One turning vector, and how many ticks it has turned
The counts run from 0 to 363.
[-37  18  45  21 -21  10  -5  -5   8  -4 -56 -21   0  22 -11 -18  16  16
  -8 -39  25  -5  13 -37   6  19  14 -33  35   1  -8  19  -9  26 -16 -32
   0  -7 -37  61 -55  16 -35  12 -15  -6 -18 -16  21  25 -10  16] : 219
[-31 -23  34  26 -25  -8 -14  -4 -29 -10 -13  22  -4  13   1   4  42 -17
  19 -26   2 -65  19 -23  -2  19  43 -35   9   2 -35   3  22 -18  21   7
 -57  21  20   3  -6 -27 -49  -5  15 -28 -16 -12  16   9  10  33] : 198
[-33  -5  15  -4 -40  -5  21  -2 -24   4  -7 -38   3  11   2 -25  21  -1
  27  -5  -3 -21  28   0 -12   4  -5 -38  36  23 -35 -19  46  46  -2  12
 -38  55  22 -33 -13 -22 -38  27 -16   7  -1 -21   8  -4 -18 -14] : 264
[ -9  23  61  -2 -20  38 -15 -15 -21  37  -4  -7  28  48   3  22  31 -27
 -30  -6 -10 -67   3  -9   2   6  15 -35  -5   3   3   7  -4  17  -9  -6
 -28  14 -25 -51 -29   6 -24  24  12  15  25 -52  25  20  28  -8] : 78
[-42   7 -11  -3   6  27  -4  -3  15 -41 -22  -6 -10 -16 -33  -1  23 -11
 -11 -63  38  24 -46 -31  -6 -13  39 -21  15   2  -7   6  -1   4 -21 -10
   1 -25 -43 -12 -43  34   9  10 -28 -56  16 -21  42  -2   9   4] : 3
[-24 -34 -14 -16  -4  17   2  -2   1  -9   5 -21  19  -2  -1   8  34 -23
  16 -26  -1  -4 -69  -5  14 -10  14 -43 -16   2  22  25  22  21  -8  17
 -22  36  22 -68 -18  16 -20  18 -25 -27  11 -67  26  -4   8   2] : 63
[ -7  29  21  26  -6  13  -3 -18  23 -17  20   8  26 -13   5 -30  47   4
  26 -10  26 -17 -16 -11 -22  -4  51 -33  -7  51 -19 -39  14 -33  38  -6
 -13  -4 -18 -14  -4  -3 -10  50 -26  39   3 -41 -15   7 -30  -3] : 322
[-32  34  41  -7  -8   5   0  -2 -18 -10   2 -11   0 -18 -35  20  -1 -23
   4 -23  10 -43 -18  -6  13   6  13 -26  -9 -26 -24  -5  14 -16  -4 -17
 -59 -16 -37 -37 -43  22 -11  17 -11 -59  33 -30  44   8   8   4] : 349
[-48 -11 -25  -9 -15  26   9  -6 -23 -27 -16  -4   9  12  12   9  29 -27
  29 -42  -6   2 -41 -40 -13  -1  48 -14  -8   0   7   5   3  34 -10  26
 -25  41  51 -38  -1  17 -30  -3   8 -46  -2 -14   6   3   2  39] : 135
[-33  20  69  -2 -36   0  11 -18 -10 -10  -1  -4  25  33 -17  -4  25 -12
 -13  14 -27 -48   1  10 -15  12   9 -62  16   4  -9  15  27   6  42  -2
 -52  28  -9  -5 -24 -17 -20  13  17 -34   3 -41  30  12 -26  -1] : 46
[-16  14  -3  -1 -16  33  -3  12   4 -14 -31 -28 -14  21  -3  -2  28   1
  24 -52  19   2 -26 -66   3  13  42 -28  20  -6  28  49 -13 -24 -11   0
  12 -16  -9  32 -71  16 -16  13 -19 -28  13 -34  24   2   9  17] : 75
[-30  13  15  19   4   9 -27  -3  -5 -28 -40   7 -10   4 -10   2  29  28
  -1 -55  53   3 -13 -55   1   4  36 -24 -11   2  -5  -4  -4 -22 -27 -11
   9  -4  -6  37 -19  14 -19  11 -16 -37 -10 -25  17  42   2  47] : 147
[ -8  14  28  31  -2   8 -12  13   8  27 -15 -33   2 -11 -14  -5  22   7
   8 -23  27 -26  12 -19   9  15   5 -33  26  20 -24   0   6   8 -13 -33
 -13  -2 -56 -26 -48   8 -31  47 -48  53  17 -48  21   4   0 -17] : 283
[-34  22  42  16 -29  -2   2 -22  27  21 -15  -5  18  -2  -4 -39  45   3
  31 -12  -4 -27   1  -5  12  -8  21 -34  30  33 -24  -7   2  12  55 -32
 -10   4 -32  19 -38 -19 -40  46 -10  35  -7 -14  -3  -5 -24 -17] : 250
[ -5  56   1  20 -17  18  20  24 -36 -11  -5 -25  -6 -21 -11   1  -8  -1
  23 -32  33 -32  28 -35  -3  32  18  -6  10  11 -21 -41  25 -25 -37   2
 -34  -1 -18 -27 -46   9 -21  36 -36   4  34 -23  13   6   2  -2] : 356
[-32   9  39  30 -15  11 -29 -36  26  28 -20   9   0  -8  20   1  35  -1
   7 -43  31 -29   1 -35 -14 -15  31 -10   0  31 -51 -38 -12  18  -2 -33
  -4 -12 -41 -13 -15  22 -25  39  -8  23   7 -17 -13   4   9   6] : 210
[-23 -18 -21  -1  19 -10  -8   7  29 -25 -40  -6 -29 -18  -8 -10  49  31
  45 -53  55  41 -28 -20   0 -30  10 -31   9  16 -15 -27  22 -12  -8   4
  18  19  23 -16   5  24 -34  21 -33  -1   8 -28  16  -3  -8  18] : 194
[-10   1  17  33   1  26 -11  -5  19  26  -3 -31  28  -2   6 -13  42 -14
  14 -24  21 -19 -15 -27   2   8  33 -21  23  36 -15  12   4  30  -5 -20
   7  -5 -39 -26 -45   7 -32  51 -49  58   7 -52   4   7  -2 -16] : 282
[-38  41  33  -4 -25  24  11   1 -48 -11  -2  28   4   1 -15  14  -1 -17
   0 -40  17 -39   8 -36   9   4  35 -14 -13  -2  -4 -31 -10 -32   1  -6
 -64  -2 -24 -27 -20   6  -1  19  19 -48  24 -10  24  28  14  10] : 85
[-14  47   5   4 -15  52  21 -21  -3 -10 -17 -17  41  35  15 -16  38  -1
  16 -40  27  18 -14 -39 -33   1  41  -7  14  39  32 -12 -19  30 -12   9
  30  17   8 -11 -33  24  -7  37 -14  40   3 -19  -6  25 -27   6] : 89
[ -2  14  18  -1 -10  26  24 -13  13 -23 -15 -26  44  39  -1 -40  44  14
  -5  -2   8  27 -20  -1 -20 -10  16 -38  25  50  31   4   8  30   1  -1
  28  41  11  -3 -11  -7  -4  37 -23  39 -13 -37  15  14 -36  -9] : 313
[-57 -43  14   2 -14  24 -26 -37  17   3 -28  14  14  19  13  15  57  -8
   3 -47  13   3 -49 -25  -1 -37  48 -34 -17   8  -9  20 -11  33  -1  -4
 -10   3   2 -32  -6  16 -17   5   8 -21 -14 -34  11   2  15  19] : 208
[ -6  45  13   7   9  -2  21  -5  22 -29   1 -12 -10 -37 -33   1  23   4
  24 -23  39 -16 -31   9 -21  -7   3 -18  13  20 -32 -46  33 -29  -2  -8
 -28  -7 -22 -63 -28  25  -8  43 -33  -6  51 -36  29 -10 -15  -1] : 51
[-33  22 -19 -17 -18  35  26   6   2 -32 -41 -11  -7  -6 -21 -35  22  26
  14 -49  40  55 -16 -34  -5 -35  22 -22  13  36  12 -42  11  -4 -13  11
  10  34 -10   0 -10   5  12  34 -38  -2  10  -8   9   3 -18  -9] : 306
[-46 -17  10 -11 -25   9   4   4   6   8 -55 -51 -13  -3  -9 -19   7  35
  12 -28  26  39 -14 -28   8 -25 -10 -38  23   1 -19 -17  28  30 -29 -12
 -11  36 -25 -14 -21  10  -2  30 -36 -25   8 -42  14   8  -9 -14] : 1
[-14  13   9  16   1  21   4 -18  10 -60 -11  18  11  24 -10 -16  63 -41
  -6 -37  29 -33  -4   2 -55  12  44 -12  32  21 -13   1  17 -11  20   8
   2 -17   8 -10 -21  10 -23  16  13  13   9   5  33 -22 -11  29] : 261
[ 12   6   6  12 -15  40   4  12 -24 -36 -33   6 -17  59 -25 -17  42 -16
 -27 -52  38 -16  14 -32 -29   9  29 -10  31  12  20  11   9 -19 -32  22
  21   7  -2  -9 -26  -2  -1  24  -5  26  23  -8  41  -3  17   5] : 293
[-12   5  18 -11 -37   6  -4  -2   0   6 -37 -21  -4  49  29 -25  37  32
  31  -9   3 -22  14 -35 -36  -4   8 -41  22  30  -2 -29  21   7   9  26
   9  53  47  -6  13 -11 -31  25   7  22  10 -29 -12  -2 -15  21] : 120
[-16  19  23  17 -14  20  15 -18  -5 -32  22   9  14  29  -5  -9  62 -52
   1 -25   6 -46  -3  13 -44  16  36 -12  32  26 -23 -11  28  20  15  12
 -20  -1  10 -52 -23  -1 -30  19  12  36  18  -9  36 -22  -3  11] : 262
[-21  16   5   4  -8  -4  36   4 -27 -26   5  14  17  10  -1  -2  35 -29
  32 -24   0 -24 -12  12  -1   7  19 -14   0  39  -6 -34  19  19   5  30
 -38  44  52 -68   3  -2 -65  29  -3  30   5  -2  15   0 -14   5] : 183
[-40  18  25 -11 -25  36   6   1  12 -20 -41 -16   6  20 -23 -28  17  28
  -3 -48  23  19 -17 -39  22 -16  16 -30  29   3  19  30 -17   0  -2 -26
  12   3 -46  38 -57   5  -3  17 -15 -32 -10 -35  32  22 -13  -6] : 299
[-36  23  55 -10 -27 -25  10   2  -5   4 -18 -11 -17   9 -18  22  12  -7
  30 -15 -16 -52 -12  -2  17  12  10 -32  14 -24 -12  20  13 -18  18  -6
 -54  10  -2 -28 -42   7 -60   1  18 -50  23 -25  43  -7  -8  14] : 125
[-25   7  12 -14 -28  30  21  -3 -20 -17 -43  -7  -1  19 -11 -32  12  42
   0 -29  36  36  12 -22  -9 -44   3 -38  10  40  11 -59  21  15 -11  10
   2  57  -7 -19  19  -1  17  40 -24  -6   0 -26   5  27 -27 -19] : 305
[-15  22  39  13 -26   6 -10 -22 -17  -2   7  24  13  36   7  -4  40  -6
  17  -8  -1 -79  11 -20 -28   1  39 -34 -10  14 -17 -17  10 -37  33  11
 -37  11  21 -34  -3 -14 -36  19  38   2  14 -17  10   0  -1  29] : 118
[-35  14  17 -25 -30  10  25   3  -9  38   2  -9  17  -5 -23 -11  22  16
  37 -13  -9  -2 -29   1  43 -41   2 -39  -8  19   7 -20   1   1  27 -10
 -40  49 -27 -50  -2 -19 -17  49 -23   1   6 -38  14   4  -9 -44] : 32
